Where one turn sends some rows of the set: a few examples, then the rows asked
z_736: [  1  -6  -2   0   8   6  14  14  12   4   5 -13  -5 -11   8  -6   4   7
  -5   7  -9  -6   3  12   9 -14   4   0  -5  -4   5   9]
z_990: [  9 -19  -1   4 -13   3   4   6   8   9  -7  -4   8  -8 -10  -1  -6   7
   4  -9   0   9   0   1  -4   6   5  -2   6  15   3   8]
z_86: [-13  -6  10  -1   4   6  -9   8   9  11  -9 -10 -14  -1   1   5  -9  -7
   1  -7  -7   7   0   7  -7   1   4  -4 -14 -19   1  -7]
z_105: [ 10  -3  -2  -3   2  -3   4   3   5  10  -9 -10   2 -13   1  -4  -3   0
  -1  -9  -6  -2   2  12   0 -11   6 -10   5  27   1   0]
z_289: [ -1   4   6  -3  20   6   5  10 -20   8  -4   0  -4   3   3   9  -5   4
  -4   7   4   6   5  -2   8   2   2 -14 -10  -2  -2   0]
z_952: [ -4  -9  -1  15  -8  12  -2  16  -9  13   2   8  -9   5   8   4   1   2
 -12   5  -4   2  -1   5  -1   5  14  -1  12  -7  -6  -3]
z_168: [ 11  12   9  -1  11  -2  -2   2   6   0 -10  -2  -8 -12   0  -6  -7  -6
   9   5   5   0   2   2  12  -8   4   2   3  14   1  -8]
z_478: [-10  -5 -12   5  -1   3   2   5   1  -3  -7   3  -1   5  -9   3  -9  -4
 -15  -1  16  -5   2   4   1  -2  -6  -5  -6  10  12   8]
z_146: [ -3 -10   1   1   8   2  11  13  11  -1   3 -13  -1 -10  12  -1   1   4
  -7  13  -7  -6   4  15  10 -16   5  -5  -3  -1   3   7]
z_136: [  7   2  10  -2  18   3   3  13 -17   8  -2   1  -5   6  -5  12  -4   4
   4   8   2   9   4  -1   3  -5  -2 -10  -4  -5  -6   0]
z_964: [13 -7  3  1 -9 19 -7 10 13  2  5 -1 -2 -1 -2 -7 -5  6  8 -2 -2 14 -2 -7
 -9  7 -5 -6  6  1 -5  4]
z_806: [-13  -4 -12  11  -9   6   3   6  -2   3  -7   5  -3   4  -7   3  -6   0
 -14  -1   9  -6   1   4   0  -6  -6  -5  -9   7  13   8]
z_214: [  6   1   9  -4  19   1   6  11 -16   7  -2  -1  -6   5   1   8  -6   4
  -5   4   3   6   8  -1   8  -6  -1 -11  -9  -8  -7  -1]
z_68: [ -4 -12  -2  12 -13  10  -4  16  -5  10  -2  11 -14   5   9   1  -5   2
  -9   8  -3  10   3   6  -2   2  11   2  14  -4  -4   4]
z_719: [ 11  10   1  -8   6   8  -8  11  12   0   8   6 -15 -15  -3  -9  -6  -3
  10  -3   6   5  -5   3  -3   6  -1   0  -4  -1  -3  -4]
z_515: [  5   2  10  -7  17   2   6   9 -17  12   0   0  -6   2  -6  10  -6   3
   0   6   5   5   3   0   9  -5   0 -10  -4  -9  -2  -4]
z_436: [ 10  -6   4  -1  -6  18  -9   9  11   2   7  -2   0   0  -1  -8  -8   4
   6  -2   1  13  -4  -4 -13  10  -3  -4   8   3  -4   5]
z_568: [-16  -2   9   2   2   7  -7   6  11  12  -1 -12  -9  -1   5   6  -4  -4
  -3  -4  -5   8   0   8  -6   3   5   1 -19 -13   4  -7]
z_311: [-14  -4 -12   5  -5   6   1  10  -5   1  -8   2  -1   8  -5  -1  -6  -7
 -16  -5  12  -4   0   4  -2  -4  -6 -10  -9  10   9   4]
z_841: [  3   1   4  -4  18   4   8  10 -21   9   3   1  -7   2  -6  11  -5   5
  -1   6   3   4   3   0   7  -3   2 -12  -6  -5  -7   0]
z_82: [ 11   8   4  -8   5   8 -10   5   7   1   4   7 -14 -17   0  -5  -4  -2
  12  -7   2   2  -5   2   0  11   0   2  -4  -1  -5  -3]
z_263: [ 13 -14  -3   4 -15   3   2   9   8   4  -8  -3   9  -7  -7   2  -7   5
  -1 -10  -1  11   0  -1  -2   7   6  -5   5  17   4   8]
z_799: [ 12  10  10  -3  13   2  -1  -2   9   4 -10  -1  -7 -12   1   1  -7  -5
   8   5   1  -4   1   1  11  -5   3   0   6  15  -4  -6]
z_685: [-11  -4 -13  12  -8   3   3   3  -3   2 -10  -2  -1   2  -5   5  -3  -7
 -17  -2  12  -4   0   3  -4  -3  -7  -8 -12   3   6   5]
z_978: [-14  -4  11   4   5   7  -9   3  10  11  -6 -13 -12  -2   2   4  -2  -6
   0  -6  -5  11  -3   4 -10  -3  -2   0 -15 -14   5  -6]
z_353: [ -6 -12  -1  11  -9  15  -7  15  -5  13  -4  10 -12   3   8   3  -6   1
 -10   7  -4   4  -1  10  -5   3  12   0  15  -7   0   1]
z_658: [  8  -5   1   0   1  -5   5   4   0   7 -10  -9   0 -11  -1  -6   1   1
   5  -7  -2  -1   2  14   0 -12   5  -5   8  27   4  -1]
z_646: [ -5  -9  -4  12 -10  11  -6  16  -7   9  -5  11  -9   5  11  -5  -6   4
  -4   5  -7   2   2   8  -1  -1  15   0  17  -3  -4   1]
z_626: [  6  -5   3  -1   0  -3   3   0   0   9 -10 -12   0  -9   2  -8  -4  -1
   3  -8  -4  -2   4  15   2 -11   6  -4   9  26   5  -2]
z_544: [-14  -2   9   2   1   4 -10   6  10  13  -6  -7 -15  -3   4   3  -2  -5
   4  -8  -5   8  -5   4 -11  -4   1  -1 -13 -17   5  -4]
z_555: [ -6  -4  -5   5   3   8  14  13   7   3  -2 -14  -7 -11  13  -1   6   2
  -9  11  -8   0   6  14  14 -10   6  -4  -4  -3  -1  10]
z_45: [  9  13   9  -1  12  -4   0   3   7   0 -10   2  -8 -12   0  -4  -8  -6
   9   4   4  -6  -1   3  11  -3   7   1   6  12   2  -7]
z_857: [-12  -6   8   2   0   6 -12   8  10  15  -9 -10 -13  -4   1   3  -5  -6
   2 -13  -1  12   1   7  -5  -1   1   3 -14 -14   5  -5]
z_541: [ 13  -2   3   0 -11  18 -10   8  10  -1   5  -1  -3  -1   4  -6  -5   4
   6  -4  -4  14  -5  -1 -11  10  -5  -2   7   4  -2   2]
z_36: [-12 -10 -13   6  -6   3   4   9  -2   0  -8   2  -3   4  -6  -2  -8  -2
 -15  -6  10  -6   3   1   2  -3  -7 -10 -10  10  11   7]
z_140: [ -4 -11  -2  13 -11   8  -3  16  -8  12  -4  12 -10   1   8   0  -2   2
  -8   7  -7   9   2   8   2   3  15   4  11  -8  -5   1]
z_570: [  9 -21   0   2 -12   2   0   6   5   7  -8  -4   8  -8  -8   2  -4   5
   5 -11   1  11   3   2  -5   3   5  -6   4  15   1  11]
z_332: [  8   9   3  -9   6   8 -11  12  10  -1   6   5 -13 -14  -2 -11  -7  -3
  12  -5   4   4  -5   0   1   7   4  -1  -4  -2  -5  -2]
z_53: [ -4  -8  -1   4   5   7  14  12  15   1   1 -13  -1 -10  13  -2   1   3
  -9  12  -4  -5   4  10  11 -14   8   0  -5  -3   2   8]
z_534: [ -4  -5  -1   4   5   2  13  14   9  -2   4 -10  -4  -7  11   0   7   6
 -10   6  -7  -3   5  13  12 -16   2  -3  -6  -1   3  11]

z_311 -> z_53
z_68 -> z_36
And these:
z_990 -> z_658
z_646 -> z_478
z_541 -> z_263
z_568 -> z_952
z_806 -> z_534
z_719 -> z_964

